[[123 121 140 131 153 135]
 [138 122 142 128 148 117]
 [133 123 143 120 152 123]] ==> 121

[148 135 106 126 125 157] ==> 126

[119 125 132 120 105 141 139] ==> 120

[111 138 125 150 121] ==> 125

[[121 112 137 110]
 [140 120 117 113]
 [150 122 123 131]] ==> 113

[134 103 143 108 139] ==> 134
---
Q:
[[115 142 103 139 111]
 [130 127 128 137 120]
 [122 114 104 105  99]]
A: 142

Q:
[[127 142 148 125]
 [136 136 147 136]
 [125 108 107 156]]
A: 142

Q:
[[101 139 103 107 107]
 [114 116 131 106 140]
 [149 135 114 137 105]]
A: 139

Q:
[[142 153 102 121 114]
 [131 135 114 125 114]
 [121 122 120 133 123]]
A: 153

Q:
[[149 100 121 110 144 158]
 [130 132 130 131 125 121]
 [116 115 140 126 123 137]]
A: 100

Q:
[[139 121 135 108 112 135 115]
 [102 104 106 150 126 105 124]
 [109 109 107 118 129 153 124]]
A: 121

Q:
[[128 126 129 153 126 105 101]
 [125 111 112 120 130 120 129]
 [152 127 131 121 150 122 144]]
A: 126
---
[156 131 128 142]: 142
[118 157 146 111 107 138 109]: 109
[151 114 130 138 133 156]: 156
[150 120 123 119 118]: 118
[106 117 106 111 101 120 113]: 113
[132 124 133 133 100 116 123]: 123
[100 141 139 114 131 145 155]: 155
[128 131 150 110 139]: 139
---
[[136 124 122 135 147]
 [109 124 139 111 110]
 [116 138 136 117 105]] Answer: 117

[[118 118 119 157 113 115 101]
 [146 123 120 113 139 147 136]
 [144 123 122 118 135 145 136]] Answer: 145

[[149 122 152  98]
 [128 128 112 117]
 [132 122 109 120]] Answer: 109

[[148 107 154 142 140]
 [156 134 142 155 136]
 [100 153 115 135 141]] Answer: 135

[[120 105 108 129 121 127]
 [125 137 133 122 120 118]
 [122 143 132 116 124 119]] Answer: 124

[[120 134 141 115 116 135]
 [154 118 103 146 143 130]
 [146 128 109 138 139 124]] Answer: 139

[[136 134 134 127 139 120 119]
 [124 122 123 129 121 136 135]
 [155 130 129 133 150 135 121]] Answer: 135

[[128 115 139 121 122 129]
 [129 115 136 133 125 130]
 [128 114 138 117 107 123]] Answer: 107
---
[[136 112 130 121 134]
 [113 120 106 107 113]
 [127 151 124 113 138]] ⇒ 107

[[131 112 117 138 139 110]
 [106 142 129 112 116 155]] ⇒ 139

[[133 109 134 117 120 120]
 [118 155 116 155 145 141]] ⇒ 120

[[128 133 124 124 131]
 [132 152 127 117 137]] ⇒ 124

[[126 125 133 126]
 [128 111 150 130]
 [129 108 154 132]] ⇒ 150

[[120 130 107 116 144 131]
 [112 130 105 120 154 150]] ⇒ 144

[[127 129 123 102]
 [126 121 128 125]
 [129 151 126 135]] ⇒ 128
---
[[129 127 129 130]
 [128 128 127 126]
 [134 106 129 121]] ==> 130

[[135 105 109 140 153 115]
 [115 153 105 117 110 118]
 [147 124 117 122 147 146]] ==> 115

[[129 139 119 153]
 [ 99 109 142 125]
 [122 108 157 108]] ==> 153

[[132 136 121 118 134 128]
 [117 132 129  99 105 123]
 [123 127 123 117 123 126]] ==> 128

[[108 103 113 123 113 119]
 [114 120 122 131 124 131]
 [123 132 109 116 107 105]] ==> 119

[[132 129 118 133 125 141 118]
 [136 120 142 124 127 141 135]
 [126 128 146 111 141 153 117]] ==> 118

[[115 158 123 111 128 126 125]
 [117 120 127 119 116 130 115]
 [103 106 131 147 133 128 122]] ==> 125

[[128 119 108 158]
 [144 153 147 109]
 [133 107 107 151]] ==> 158

[[128 145 146 101 126 112 157]
 [140 119 126 129 133 120 122]
 [132 140 144 105 127 112 151]] ==> 157
---
142  147  145  153  148  133  106
145  139  105  105  121  118  110
131  154  120  135  126  107  129
-> 129

137  118  142  137  152
125  131  127  126  138
125  130  129  126  140
-> 140

148  148  107  106  106
153  108  105  123  106
145  108  107  105  107
-> 107

120  136  127  122  148
123  133  131  124  151
154  106  110  153  118
-> 118

123   98  128  109  117  131  128
124  115  126  112  116  124  119
114  136  124  134  128  121  127
-> 127

129  132  147  128  136  156  139
127  128  130  129  132  139  135
122  130  142  138  100  124  148
-> 148

148  112  108  104
150  110  109  107
149  150  106  107
-> 107

116  125  123  126
153  115  118  144
142  127  135  130
-> 130

108  127  147  139  146  142
130  113  127  136  129  134
111  158  147  139  144  136
-> 136

131  114  103  120
132  108  147  118
133  137  127  119
-> 119
---
[153 155 150 149 150 153 147] --> 147
[154 127 141 129 126 131] --> 131
[126 124 128 119  99 150 109] --> 109
[117 144 107 133 111] --> 111
[155 145 139 113] --> 113
[124 107 114 106 113 105 152] --> 152
[112 149 143 139 152] --> 152
[150 142 121 131] --> 131
[117 119 142 150 133 130 112] --> 112
---
[103 117 103 130 153 154] -> 153
[129 141 132 127  99] -> 127
[148 126 144 107 131 100] -> 131
[152 157 151 153 119 119 111] -> 119
[132 115 105 140 113 126] -> 113
[115 155 133 113] -> 133
[109 116 152 117] -> 152
---
Q:
126  128  128  124  128
120  134  114   99  121
127  123  127  126  125
A: 125

Q: 157  122  137  143
A: 143

Q:
133  129  129  153  129
154  129  130  103  128
145  127  127  153  128
A: 128

Q: 144  150  151  138
A: 138

Q: 117  120  118  122  151  151  154
A: 154

Q: 123  151  112  122  128  122  144
A: 144
